(in the rows, 128 means zero)
Each path below is one point turned by a fixed rotation once a step. After each direction that follows a path, write how fast that rotation turns it, in degrees each step (0 if it stays still).
Each turn is a multiple of 5 degrees from 10 to 175, or 0.
Each row of a path follows its step; steps can be skipped.
Path 1:
step 2: [133 134 128 141 129 138 129 122 126 118 124 127 130 127 124 139 124 136
 134 133 127 127 132 127 133 122 130 130 132 129 131 125 126 140 136 129
 122 118 133 131 133 131 125 128 132 116 125 126 132 134 121 133 126 121
 120 125 132 123 131 132 134 129 130 128 132 134 125 123]
step 4: [131 137 130 129 129 133 120 135 130 121 124 127 132 134 135 124 125 139
 122 124 126 129 128 124 127 126 128 138 138 128 131 120 130 123 131 128
 131 125 126 119 128 131 120 138 131 129 134 121 135 132 128 122 134 128
 125 119 128 143 121 129 135 127 126 127 128 128 133 128]
step 7: [132 129 126 140 134 125 127 121 134 123 128 127 129 137 121 133 125 127
 129 124 129 133 132 128 128 130 130 123 126 138 132 127 130 133 118 125
 132 124 122 124 133 141 121 131 133 128 128 130 132 140 127 126 131 121
 121 117 132 126 126 139 134 122 129 125 127 128 137 133]
step 8: [124 122 125 131 132 126 136 127 127 117 131 125 122 125 121 123 133 129
 124 131 134 125 133 119 129 135 125 134 129 131 128 127 132 128 131 141
 120 123 129 138 122 142 121 128 126 128 131 120 123 125 124 137 123 131
 127 133 120 126 127 130 124 120 126 129 127 124 122 120]
step 15: [127 128 127 136 129 127 121 128 131 127 126 121 123 121 138 135 130 135
 135 131 127 125 128 137 136 122 135 133 123 129 128 136 122 131 125 136
 136 123 124 138 123 128 123 126 125 133 124 120 135 136 122 126 126 127
 124 125 134 130 135 121 134 127 129 122 122 134 128 121]
step 17: [120 135 137 126 122 134 128 123 125 123 124 127 135 132 129 136 128 137
 125 122 136 132 134 138 132 127 131 132 127 123 126 122 121 126 131 133
 133 125 134 128 130 128 134 138 143 127 132 124 127 136 131 127 129 136
 134 118 131 128 128 136 131 132 127 126 128 130 123 126]
step 18: [121 125 120 128 124 128 128 127 131 123 127 133 125 120 134 133 126 119
 110 128 131 129 140 132 129 125 138 125 126 127 120 134 128 125 128 133
 124 123 121 137 130 134 127 121 125 127 120 136 128 130 120 122 135 123
 123 126 131 127 135 129 130 125 132 128 136 132 125 126]
step 22: [125 130 132 127 133 129 126 131 126 124 126 130 137 135 127 129 124 132
 129 121 129 122 120 132 137 133 137 128 130 129 119 129 119 126 126 126
 124 131 125 120 120 121 126 139 128 119 137 124 132 132 125 131 134 130
 126 113 127 130 128 140 128 122 133 120 128 125 131 136]
Speeds:
[126 126 127 128 131 129 128 126 127 126 129 127 127 127 127 127 129 128
 127 127 128 127 128 128 128 128 127 129 129 128 126 130 131 126 128 127
 127 130 129 128 128 128 129 129 128 128 129 129 128 125 131 129 128 128
 129 131 127 130 127 127 128 128 130 127 127 127 127 130]  140
[127 128 130 128 128 130 128 129 129 128 127 126 126 128 130 127 128 126
 129 131 129 127 127 127 131 127 128 126 127 128 125 129 127 128 128 129
 128 128 128 130 129 127 129 129 126 125 126 130 127 126 126 127 128 127
 128 128 130 128 128 127 129 127 130 128 127 127 130 127]  115
[128 127 126 128 126 125 128 125 127 128 130 128 127 128 127 129 128 126
 127 130 127 128 127 128 129 127 128 128 128 127 126 129 128 129 128 126
 129 125 128 128 128 131 129 127 127 128 128 128 128 127 128 128 128 126
 126 126 128 126 126 125 127 126 126 126 127 129 125 125]  140
